One turn sends every row of this set to another row. A few are shown first. Where does it send the rows asked after them?
j775: +3.24 -1.52 -0.54 -0.17 +1.34 +0.71 +1.06 -0.41 -0.96 -2.27 +1.46 +1.25
 +4.09 +0.83 +2.00 -1.96 -1.37 -4.53
j68: +1.07 -1.93 -2.82 +2.58 +1.01 +1.09 +0.11 -1.86 -1.53 -0.55 +1.90 +4.65
 +2.32 +1.50 +1.33 -0.16 -1.78 -3.42
j60: -1.92 -1.90 +0.35 +0.65 +0.94 -4.15 -1.05 +2.31 +1.80 +0.82 +0.81 -1.63
 -1.49 +2.92 -0.13 -0.67 -0.20 -1.79
j688: -0.37 -2.92 -2.02 -0.28 +1.05 -3.09 +3.17 +2.62 +0.98 -0.90 +2.02 +2.14
 -1.69 +0.32 +0.53 -4.00 +1.62 -1.12
j119: +2.04 -1.09 +1.39 +2.34 -1.57 -0.59 +3.37 -0.35 +1.73 -0.35 +1.03 +3.33
 +4.50 -2.77 -1.28 -2.90 +0.24 -3.57
j602: -1.16 +3.40 -0.85 +0.23 +1.28 +1.01 -2.86 +1.73 +1.62 -2.22 +0.52 +2.66
 +3.63 +0.75 +0.06 +1.19 +0.82 +0.95
j791: -2.76 +1.26 -1.39 +0.04 -1.15 +3.11 -1.21 +1.02 -1.05 -0.85 +0.88 +2.21
 +5.33 -0.71 +1.31 +2.02 -1.91 +0.79
j399: +1.84 -3.90 +0.05 -1.18 +2.03 -2.14 +1.41 -0.72 +0.86 -0.86 -0.50 -1.57
 -2.27 -2.71 +1.14 -3.44 +0.00 -2.04
j577: -3.29 -0.42 +1.14 +1.25 +2.18 +0.92 +4.58 -4.17 +0.83 +1.61 +0.52 +2.20
 -0.76 -2.53 +1.53 +0.87 -2.72 +0.34
j442: -5.51 -1.03 -1.12 +0.60 -2.60 -0.81 +3.44 +0.34 +2.15 +1.05 +2.19 -0.79
 +0.14 -2.56 -1.27 -1.91 +0.90 +2.36
j240: -0.18 +2.86 -2.42 -0.10 -0.74 +0.88 +1.97 +1.87 -4.64 -0.53 +2.75 -1.65
 +2.09 -1.24 -0.15 -0.19 -0.35 +0.32
j574: -1.41 +2.25 +2.24 +0.34 +1.16 +2.25 +0.21 -1.89 +2.86 +2.29 +2.46 -3.43
 +3.55 -2.69 -1.19 -0.08 +1.19 -0.26
j407: -0.58 +2.76 -0.47 +0.54 +2.56 +0.10 -2.14 +2.19 +0.33 -2.73 -0.40 +3.25
 +2.57 +0.39 +1.78 +0.82 +0.65 +2.00
j538: +0.51 -3.25 -2.23 +2.14 -1.47 +0.92 +1.13 -2.31 -2.47 -0.16 +2.61 +4.48
 +2.07 +0.88 +1.61 -0.08 -1.01 -3.14
j70: -1.13 -0.21 +1.91 -0.91 -1.59 +0.96 -2.63 -1.47 +1.59 +1.68 -0.82 -0.23
 +2.40 -2.47 +4.96 -0.05 +2.94 -2.03
j452: +1.48 -5.02 -0.62 -1.02 +1.96 -2.58 +1.11 -0.77 +0.85 -0.54 -0.12 +1.00
 -1.74 -2.17 +2.37 -3.74 -0.70 -1.44
j171: -4.80 -2.91 -0.98 +0.09 -2.15 -0.14 +3.18 -0.67 +0.91 +1.77 +2.23 -1.95
 -0.50 -2.17 -0.38 -3.06 +0.87 +2.26
j72: +2.88 +0.42 +2.40 +1.76 -0.82 -1.29 +2.01 -0.03 +1.67 -0.73 +1.08 +3.38
 +3.45 -1.72 -2.45 -2.12 +1.49 -3.55
j826: -0.48 +2.26 -3.54 -0.73 -0.01 +1.01 +0.62 +1.72 -4.47 -1.44 +1.03 -0.81
 +0.76 -1.04 -0.22 -0.20 -1.70 +0.66
j316: -3.30 -1.66 +0.45 +0.95 -0.37 -0.29 +2.50 -3.37 +2.00 +4.92 +2.82 +0.06
 -1.57 -1.16 -1.90 -2.58 +0.73 -0.66
j357: -2.66 -1.86 -0.31 +1.78 +0.69 -3.31 -0.92 +1.67 +1.42 +0.79 -0.05 +0.28
 -2.61 +2.72 -0.95 +0.63 -0.15 -2.21
j291: -2.85 +1.53 +2.31 -0.42 +2.03 +1.84 -2.08 -0.91 +2.68 +2.40 -1.80 -1.52
 +1.00 -3.06 -0.03 -0.04 +0.63 +1.68
j644: -2.07 -0.12 +1.64 -1.22 -2.15 +0.25 -1.23 -0.75 +0.84 +0.71 -1.47 -1.39
 +2.45 -2.43 +5.76 -0.96 +2.05 -0.62
j448: -3.79 +0.60 +1.21 +1.50 +2.26 +1.41 +5.20 -3.34 +0.53 +1.29 +1.49 +2.54
 -0.42 -1.56 +0.16 +0.40 -1.17 +1.60
j541: -1.01 +2.80 +2.24 +1.48 +1.20 +1.48 -0.76 -3.13 +2.52 +2.75 +1.99 -2.87
 +4.02 -1.12 -0.42 +0.45 -0.02 -1.42

j577 goes to -> j240
j407 goes to -> j399
Where do these go?
j60 goes to -> j70
j602 goes to -> j452
j791 goes to -> j688

